128 stands for zero in the data rows.
Two rows play each game, the first against the second. How much does the first row win by? 10 is about a draw, 20 a big win and 0 a big loss. Wins can go round in a circle: one row can beat a second, the second a third and the third the first. Each row has two weighted sums of its numbers, A and B, taken from their middle values. A row wins by its A times the other's B, less its B times the other's A.
[102 123 102 112 165 102 123 133  91 165 112 133 102 154 144 123]
[133 165 144 165 144 154  91 154 144 133 154 133 123 144 133 102] ~ 15
[133 123  91 123 144  91 154 133  91  91 154 154 144  91  91 144]
[ 91 102  91 112 165  91 165 154 112 112 123 112 144 144 144 133] ~ 6
[165 112 165 102 112 102 165  91  91 123 123 144 133  91 102 165]
[133 165 123 133 154 112 102 165 165 133 133  91 144 165 165  91] ~ 16
[144 123 165 102  91 123 154 112 144 102 112  91 165 154 165 102]
[165 144 123 102  91 112 112  91 102 144 123 154 102 123 112 133] ~ 9
[144 133 144  91  91 123 154 102 133  91 133  91 165 154 154 112]
[ 91 123 123 102 154 112 144 165 165  91 154 102 154 154 144  91] ~ 14
[133 133 165  91  91 154 154  91 133 123 133 112 154 133 144 123]
[123 123 165  91 144 112 123 154 102 144 154 165  91 133 102 112] ~ 12
[154 165 154 165 102 165  91 102 154 144 112 112 123 154 154 123]
[133 133 165 102  91 144 144 112 133 112 112 102 165 133 154 133] ~ 10
[154 154 123 144 112 133 102 165 133 165 165 144 102 154 102  91]
[112 102  91  91 144  91 165 144  91 112 144 133 133 123 112 123] ~ 12
[ 91 112 102 133 165  91 165 133 112 112 133 123 144 123 133 133]
[133 154  91 123 165  91 112 165 112 133 133 144 102 144 112 112] ~ 6
[ 91 102  91 123 154  91 154 165 123 123 133 123 144 133 133 133]
[102 102  91 112 154  91 144 133 112 123 144 144 133  91 102 154] ~ 10
[165 133 144 123  91 144 112  91 133 133  91 102 133 165 165 112]
[102 123 154 133 165 133 102 133 144 133 112 102 144 165 165 102] ~ 10
[102  91 133 102 123 133 165 123 102  91 102 154 112  91  91 165]
[144 112 144 112 112 102 154 123  91 123 102 133 144 102 112 165] ~ 7
[144 123 144 102 102 102 165  91 133 123 102  91 165 165 165 102]
[112 102 133  91 112 144 154 144 133 102 165 144 123 112  91  91] ~ 10
[ 91 165 102 144 165 102  91 133 123 123 112 144  91 112 102 133]
[133 165 144 165 133 154  91 144 154 165 165 133 112 144 133  91] ~ 16
[154 144 154 133 102 165  91 123 165 133 112 112 112 154 154 112]
[133 102 165  91  91 165 144 112 154 123 133 112 144 123 123 133] ~ 3
[112 144 154 165 165 154  91 165 165 154 123 112 144 154 154 112]
[112 112 133  91 154 112 112 144 102 154 144 154  91 123 102 133] ~ 10
[154 154 112 123 112 144 123  91 165 165 102 102 112 165 165  91]
[102  91  91 102 144  91 165 154 102 112 144 144 123 112 112 133] ~ 8
[123 112 154 112 102 102 165  91  91  91 112 133 144 112 123 165]
[102 144 165 165 154 165 102 133 165 123 123 112 123 154 133 123] ~ 12
[112 102  91 102 154  91 165 165 123 112 144 133 133 102 112 133]
[154 133 144 112  91 144 112 112 165 144 112 102 123 165 165 102] ~ 9
[133 154 144 165 133 165  91 154 154 144 154 133 112 144 123 102]
[165 144 154 123  91 154 102 112 154 154 123 102 123 154 154 102] ~ 10
[165 154 144 165 102 165 102 112 133 123 112 112 123 144 144 112]
[165 154 102 102 102 112 123 123  91 154 112 154  91 144 123 133] ~ 11
[133 112  91 112 133  91 154 144 154 123 154  91 165 165 165  91]
[102 123  91 102 165  91 165 165 123 123 133 123 133 144 154 123] ~ 17
[102 112 102 144 154  91 165 123  91  91 133 133 144 102 112 154]
[165 165 154 165  91 165  91 102 133 133 133 123 112 154 144 112] ~ 12
[112 112  91 133 154  91 144 165  91 123 144 133 144 102 102 144]
[154 154 133 154 102 165  91 112 144 144 102 112 123 154 154 112] ~ 10
[165 165 123 154 102 144 102 133 112 133 165 165  91  91  91 123]
[144 165 102 154 123 123 112 144 123 133 165 165  91  91  91 112] ~ 5
[165 154 102 123 102 112 123 112 112 144 123 154  91 144 123 133]
[123  91 144 123 123 144 154 102 123 123 112 154 123  91  91 165] ~ 7
[144 144 165 154 123 154  91 102 123 133 102 165 102  91  91 165]
[165 154 112 144 112 123 102 123 165 133  91  91 123 165 165  91] ~ 15
[154 144 133 123 112 123 102 112 165 133  91  91 144 165 165  91]
[133 165  91 133 154 102 112 144 112 144 133 144 102 144 123 123] ~ 11
[112 112 133 112 133 112 144 112 102 123  91 112 154  91 133 165]
[ 91 112 133 154 144 144 133 165 144  91 154 112 165 112 123 123] ~ 9
[165 165 102 144 102 133 123 123 165 165  91  91 133 165 165  91]
[ 91 154 123 165 165 154  91 165 144 165 123 112 133 154 154 112] ~ 18
[144 165 112 123 144 102 102 165 112 154 144 154 102 123 102 123]
[102 112 102 112 144 112 144 144 112  91 154 165 112  91  91 154] ~ 11
[133  91 144 102 102 165 144 112 144 112 112 102 154 123 154 144]
[144 144 133 123 112 144 112  91 165 165  91  91 133 165 165 102] ~ 9
[165 133 144 154  91 154  91 112 144 144 112 102 123 154 154 102]
[102  91 165 154 144 133 144 165 165 123 154 112 154 133 133 102] ~ 9
[102 123  91  91 144  91 154 123 123 123 123 123 154 133 133 123]
[133 133 133 123 123 102 154 123 133 123  91  91 165 165 165 112] ~ 8
[123 123 123 144 144  91 154 112 112 112  91 102 165 112 154 165]
[123  91 144  91 123 102 165 102 112 112  91 133 123 112 133 165] ~ 9
[154 154 112 133 112 133 123 123 165 144 102  91 123 165 165  91]
[112 123 123 123 133 123 133 165 165 123 154 102 165 144 144 102] ~ 5
[102 144 154 165 154 165  91 144 154 144 144 123 123 144 133 112]
[133 154 154 165 133 165  91 133 133 144 154 144 112 133 112 102] ~ 12
[154 144 133 144 102 154 102 102 112 154 112 165  91  91  91 165]
[165 144 102 133 123 123 133  91 123 133 112 144 102 133 112 154] ~ 13
[144 102 133 112 112 144 123 102 154 102 102  91 165 123 154 154]
[165 165 154 165 102 165 102  91 123 123 102 112 123 154 144 123] ~ 7
[154 133 144  91  91 133 144 102 144 112 133 102 154 144 154 123]
[102  91 144 102 123 123 165 112 112 112  91 144 112 102 123 165] ~ 11
[144  91 144 102 102 144 133 102 144 123 123  91 165 123 154 144]
[133 102 144 133 123 154 123 123 165  91 102  91 165 112 154 154] ~ 11
[133 102 123  91 112 133 144 144 144 112 165 133 144 123 112  91]
[102  91 154 123 123 154 144 154 144  91 165 123 154 112 112 123] ~ 10
[144 154 133 165 133 154  91 133 133 144 165 144 112 144 112  91]
[144 133 154 102 112 123 144 102 165 102 102  91 165 154 165 123] ~ 12
[ 91 144 102 165 165 133 112 123  91 144 133 165 102  91  91 165]
[123 165  91 123 165 102 112 133  91 133 123 144 112 133 123 123] ~ 5
[144 165 133 165 133 165  91 154 144 154 154 133 112 144 123 102]
[154 165 123 165 112 144 102 112 102 154 112 165 102  91  91 165] ~ 11
[112 154 123 165 154 154  91 154  91 154 144 165 102  91  91 165]
[102 123 144 112 165 123 102 144 165 165 123  91 144 165 165  91] ~ 8
[165 144 123 123 112 123 112  91 165 133  91  91 144 165 165  91]
[144 112  91  91 123  91 165 165 112 112 165 154 112 102  91 112] ~ 8
[154 123 123 102  91 133 133  91 154 112 123  91 165 144 154 123]
[123 165 102 123 165  91 112 144 102 144 133 144 102 144 133 123] ~ 12
[133 133 133 154 133 144 102 102 154 154  91  91 144 165 165 112]
[102 112 112  91 144  91 154 144 133 112 144  91 165 165 165  91] ~ 10
[154 123 165 102  91 102 165 102 133 102 102  91 165 165 165  91]
[123 133 123 112 133 123 133 144 144 112 165 112 165 123 133 102] ~ 11
[ 91 133 165 165 154 165  91 165 165 154 144 123 123 144 133 112]
[102 112 112  91 133 123 154 165 112 102 165 165 102  91  91 154] ~ 10
[133 165 123 123 144  91 144 144 102 123 154 133 144  91 112 144]
[123 165  91 144 154 102 112 144 102 144 133 154 102 144 112 123] ~ 10
[133 154 154 165 154 154  91 165 133 133 144 123 133 144 133 102]
[112 133 123 133 165 112 102 154 154 144 112  91 144 165 165  91] ~ 3
[112 102 133  91 112 144 154 165 133  91 165 144 133 102  91  91]
[144 154 133 165 123 154 102 133 133 144 165 144 112 144 112  91] ~ 11
[154 154 112 144 123 133 102 154 144 154 165 133 102 154 133  91]
[165 154 144 154  91 165  91 102 154 154 123 112 112 154 154 102] ~ 11
[154 102 133  91  91 102 154 112 112 112 123 144 133  91 102 154]
[165 144 112 133  91 123 112 112 112 154 123 154  91 123 112 144] ~ 11
[154 123 123 123  91 144 144  91  91 165 133 165  91 112 112 144]
[112 165 123 165 154 154  91 165  91 165 144 165  91  91  91 165] ~ 14
[ 91 133 165 165 154 165  91 154 154 144 133 123 133 133 133 123]
[102  91 144 144 144 144 133 133 165  91 154 123 154 133 144 112] ~ 11
[112 102 144  91 112 112 165  91 123 102 102 144 123 112 102 165]
[154 144 144 133 123 144 102 144 144 133 165 144 102 154 112  91] ~ 6
[102 102 112 144 144 133 133 144 133 102 154 102 154 144 144 102]
[112  91 144 144 144 144 144 165 165  91 154 123 154 102 102 123] ~ 8
[112 165 102 165 165 133  91 154 102 154 133 165 102  91  91 154]
[154 144 102 144 123 123 123 112 123 165  91 144 112 102 123 165] ~ 11
[ 91 123 123 133 165  91 165 123  91 112 144 123 144 144 144 133]
[144 165  91 144 133 112 112 144 112 154 165 165  91 112  91 112] ~ 10
[112 102 144 123 123 144 133 165 133 123 165 123 154 102 102 102]
[144 123 144  91  91 133 154 102 165 123 123  91 154 154 154 112] ~ 13
[154 154 112 123 123 112 112 102 112 165 102 144 102 133 123 154]
[ 91 133 112 133 144 102 144 154 154 102 144  91 165 154 154  91] ~ 18
[ 91 123 123 165 165 144 102 144 144 154 112 102 123 165 165  91]
[165 133 123 102  91 123 112  91  91 165 123 154  91 133 102 133] ~ 10
[112 112 144 112 123 154 133 144 154 102 165 133 154 102 102 112]
[ 91 112  91 123 165 102 154 133 123 165 133 154  91 154 133 102] ~ 8
[154 165 154 154 102 144 112 102 154 123 102  91 165 102 144 165]
[144 133 133 133 133 102 154 123 123 102  91 112 154 102 144 165] ~ 9
[112 123 112 112 144 102 144 123  91 165 154 154 102 144 123 112]
[112  91 133 154 133 144 144 133 133  91 165 123 144 112 112 112] ~ 11
[102  91 165 154 133 133 144 154 144 102 154 112 154 133 133 112]
[112  91 165 102  91 165 154 102 154 112 123 112 154 123 144 144] ~ 9
[144 144 165 165 123 165  91 112 112 144  91 165 112  91  91 165]
[112 123 123 144 144 133 133 165 165 102 165 102 165 123 133 112] ~ 12
[112 102 165 112 102 165 144  91 165  91 112 112 154 123 154 144]
[144 102 144 102 102 144 123 123 133 112 112  91 165 112 154 154] ~ 10
[133 102 154 133 102 154 133 102 144  91 112 102 165 112 144 154]
[ 91  91 144 133 133 144 144 133 133  91 165 123 144 123 112 112] ~ 9
[123  91 165  91 102 144 154  91  91 112 123 165 112  91  91 165]
[102 112 144  91 165 112 102 144 102 154 133 154 102 123 102 144] ~ 18
[ 91 102 133 123 144 133 133 154 144 123 154 112 154 133 144 102]
[165 144 133 112 102 144 123  91 144 133 102 102 133 165 165  91] ~ 13
[165 144 102 123  91 123 123  91 123 165 102 154 102 144 123 133]
[112  91 154 102 102 165 154 123 144  91 123 112 154 123 144 144] ~ 11
[112 165  91 165 165 112 102 154 112 165 123 154 102 123 123 144]
[112 102 144 123 123 144 123 165 165 102 165 123 154 102 112 102] ~ 7
[ 91 133 112 144 144 133 133 165 144 112 154 112 165 123 133 112]
[112 165  91 154 165 102 112 154 102 154 123 144 102 133 123 133] ~ 10
[165 154 133 144  91 154 102 112 144 154 123 112 112 154 154 102]
[154 165 144 133 102 144 112 123 165 133 112 102 123 165 165 102] ~ 7
[112 123  91 102 154  91 154 144 123  91 144 133 133 102 102 144]
[165 144 112 133 102 133 112 112 112 144 112 154 102 112 102 154] ~ 5
[165 154 154 133 102 133 112  91 102 133 123 165 102 102  91 154]
[ 91 112 123 154 133 144 133 133 165  91 154 123 165 123 133 123] ~ 3
[144 154 144 154 123 154  91 144 154 133 165 133 112 154 123  91]
[165 154 123 144  91 144 112 102 133 133 112 102 123 165 154 102] ~ 10
[102 123  91  91 144  91 165 123 102  91 144 144 144 102 112 133]
[123 123 123 133 144  91 154 102  91 102  91 102 165 123 154 165] ~ 14
[ 91 112 102  91 133 112 165 123  91  91 165 165 133  91  91 144]
[102 102  91 112 154  91 154 144 112  91 133 133 144 102 102 154] ~ 10
[ 91  91 144 144 133 154 123 165 165 123 154 123 165 102 112 123]
[123 154 102 165 154 123 102 154 102 165 144 165  91 102  91 154] ~ 8
[123 123 112 102 144 112 112 144 102 154 144 165  91 133 102 123]
[123  91 123  91 123 154 165  91 123 165  91 165  91 144 133 154] ~ 9
[102 112 112 112 144 102 144 165 154 102 144  91 165 154 165  91]
[154 133 112 102 112 123 133  91 102 133 102 144 102 144 133 144] ~ 14
[144 123 123 102  91 144 144  91 165  91 123 102 165 144 144 133]
[165 165 133 154  91 154  91  91 165 133 112 112 123 165 165 102] ~ 14
[154 165 102 154 102 123 123 123 123 154 165 165  91  91  91 123]
[ 91 123 112 144 165 123 123 123 165 165 112  91 133 165 165  91] ~ 6
[133 133 154  91 102 144 154  91 133 123 123 102 165 144 154 123]
[133 123 102 112 133 112 154 133 123 154 165 165  91 144  91 102] ~ 14
[154 133 123 144 102 133 112 102 123 133 112 165  91 112 102 154]
[ 91 102 133 154 133 144 133 154 154 112 154 123 154 112 123 112] ~ 11
[123 133 123 165 144 144 112 102 133 165  91  91 154 165 165 123]
[154 165 123 154 123 144 102 165 165 133 165 133 102 154 123  91] ~ 10
[144 165  91 144 133 112 112 133 102 133 154 165  91 112  91 112]
[112 102 123  91 144 123 133 133  91 165 154 165  91 123 102 112] ~ 11
[154 102 165 102  91 102 154 123 123 112 123 144 112  91 112 154]
[165 154 112 133  91 123 112 102 102 154 133 165  91 112 102 144] ~ 6
[123 123 102 154 144 123 123 112 154 144  91  91 144 165 165 102]
[ 91 133 102 123 154  91 165 165 102 112 133 123 133 123 123 133] ~ 6
[154 165  91 144 123 112 123 144 112 154 165 165  91 112  91 102]
[ 91 112  91 133 154  91 154 165 112 123 133 133 133 102 123 144] ~ 7
[165 165 133 154  91 154  91 102 133 133 112 112 123 154 154 112]
[154 154 123 123 112 123 112 123  91 165 102 154 102 123 112 154] ~ 12
[165 165 144 165  91 165  91 112 144 144 123 112 123 154 154 112]
[123 165  91 133 165 102 123 165 123 133 144 144 102 144 123 123] ~ 8
[123  91 154 112 123 102 165 102  91  91  91 123 123 102 144 165]
[144 133 123 112 123 123 112 123 123 123 102 154  91 133 123 144] ~ 7
[ 91 112 133 144 144 133 144 144 133 112 154 112 154 133 133 112]
[144 154 144 165 133 154  91 165 133 133 165 133 112 144 123  91] ~ 12
[112 133 144 133 165 133  91 165 165 123 112 102 123 165 154  91]
[165 154 133 154 102 165  91  91 165 165 112 102 133 154 154 112] ~ 9
[ 91  91 154 144 133 133 144 144 144 102 154 112 154 133 133 102]
[112 102 133 154 133 144 123 154 133 102 165 123 154  91 102 123] ~ 12
[123 102 112 133 133 123 144 144 154 102 165 112 154 133 123 102]
[112 112 144 112 133 123 133 123  91 133 165 165  91 133  91 112] ~ 9
[154 144 123 133 123 123 123  91 123 165 112 154 102 133 102 154]
[133 165 144 165 144 165  91 165 154 144 154 144 112 123 112 102] ~ 4
[165 123 112 123  91 133 133 102 112 144 112 165  91 133 112 133]
[112  91 154  91  91 165 165 123 165  91 133 123 144 112 133 144] ~ 12
[123 102 133 112 123 144 133 154 133 102 165 133 144 102 102 102]
[112 112 154 112 112 165 165 102 133 112 112 102 165 133 154 154] ~ 11
[144 102 133 123 123 123 144 112 102 112 102 144 144  91 102 165]
[154 112 123 112 112 133 112  91 165 123  91  91 165 112 154 154] ~ 15
[123  91 165  91  91 165 144 102 144 112 123 112 154 112 133 144]
[133 102 154  91  91 165 154 102 154  91 133 112 144 133 133 123] ~ 11
[123 165 102 112 154  91 144 165 102 112 144 123 144 112 123 133]
[133 133 144 133 123 133 133 102 154 102  91  91 165 154 165 133] ~ 10
[112  91 112 123 144 123 133 154 133 102 154 102 154 133 144 102]
[133 154 102 112 165 102 112 133 123 144 112 133 112 144 123 133] ~ 7
[123 165 165 165 144 165  91 154 154 154 154 133 133 123 123 123]
[ 91 123 102 133 165 102 123 165 133 165 112  91 112 165 165  91] ~ 8
[144 165  91 144 133 112 133 154 123 165 165 165  91 123  91 112]
[112 102 133  91 102 154 154 144 154 112 165 154 112 102  91  91] ~ 13
[144 165  91 154 133 112 123 154 102 154 165 165  91 112  91 102]
[123 102 133 144 123 144 133  91 165 123  91  91 165 133 165 165] ~ 9
[133  91 144 102  91 165 144 112 144 112 133 112 154 112 133 144]
[144 165 112 133 144 112 102 112 102 154  91 102 123 144 154 165] ~ 11
[133 133 144 112 102 133 154 102 133  91 102  91 165 154 154 123]
[112 133 123 102 165 112 102 154 102 154 133 154 102 123 112 133] ~ 10
[112 123 165 133 154 133 112 154 133 154 133 102 112 165 154  91]
[133 133 165 102  91 154 133 112 154 112 123 102 154 123 144 144] ~ 6
[102  91 165 102  91 165 144 123 165 112 123 112 144 112 144 144]
[154 133 123 154 102 144 112 112 144 154 102 102 123 165 165  91] ~ 17
[123 102 123  91 133 123 133 133  91 133 165 165  91 133  91 102]
[ 91 144 165 165 165 165  91 165 165 133 133 123 112 123 133 133] ~ 9
[133 144 154 154 133 154  91 154 154 133 154 133 112 144 123  91]
[ 91 112  91 112 154  91 144 144 123  91 144 133 133 102 102 144] ~ 9
[154 144 123 154 123 144 102 123 102 144  91 154 102 102 102 165]
[102 102  91 102 165  91 165 133  91  91 123 123 144 133 144 133] ~ 1
[123 154 165 165 144 165  91 154 133 154 154 133 123 123 112 112]
[123  91 165  91 102 165 154 102 165 112 112 112 154 133 144 144] ~ 15
[154 165 144 165 112 165  91 123 133 165 102 102 133 154 144 123]
[154 144 102 133 123 112 123 102 102 165  91 144 112 144 144 144] ~ 6
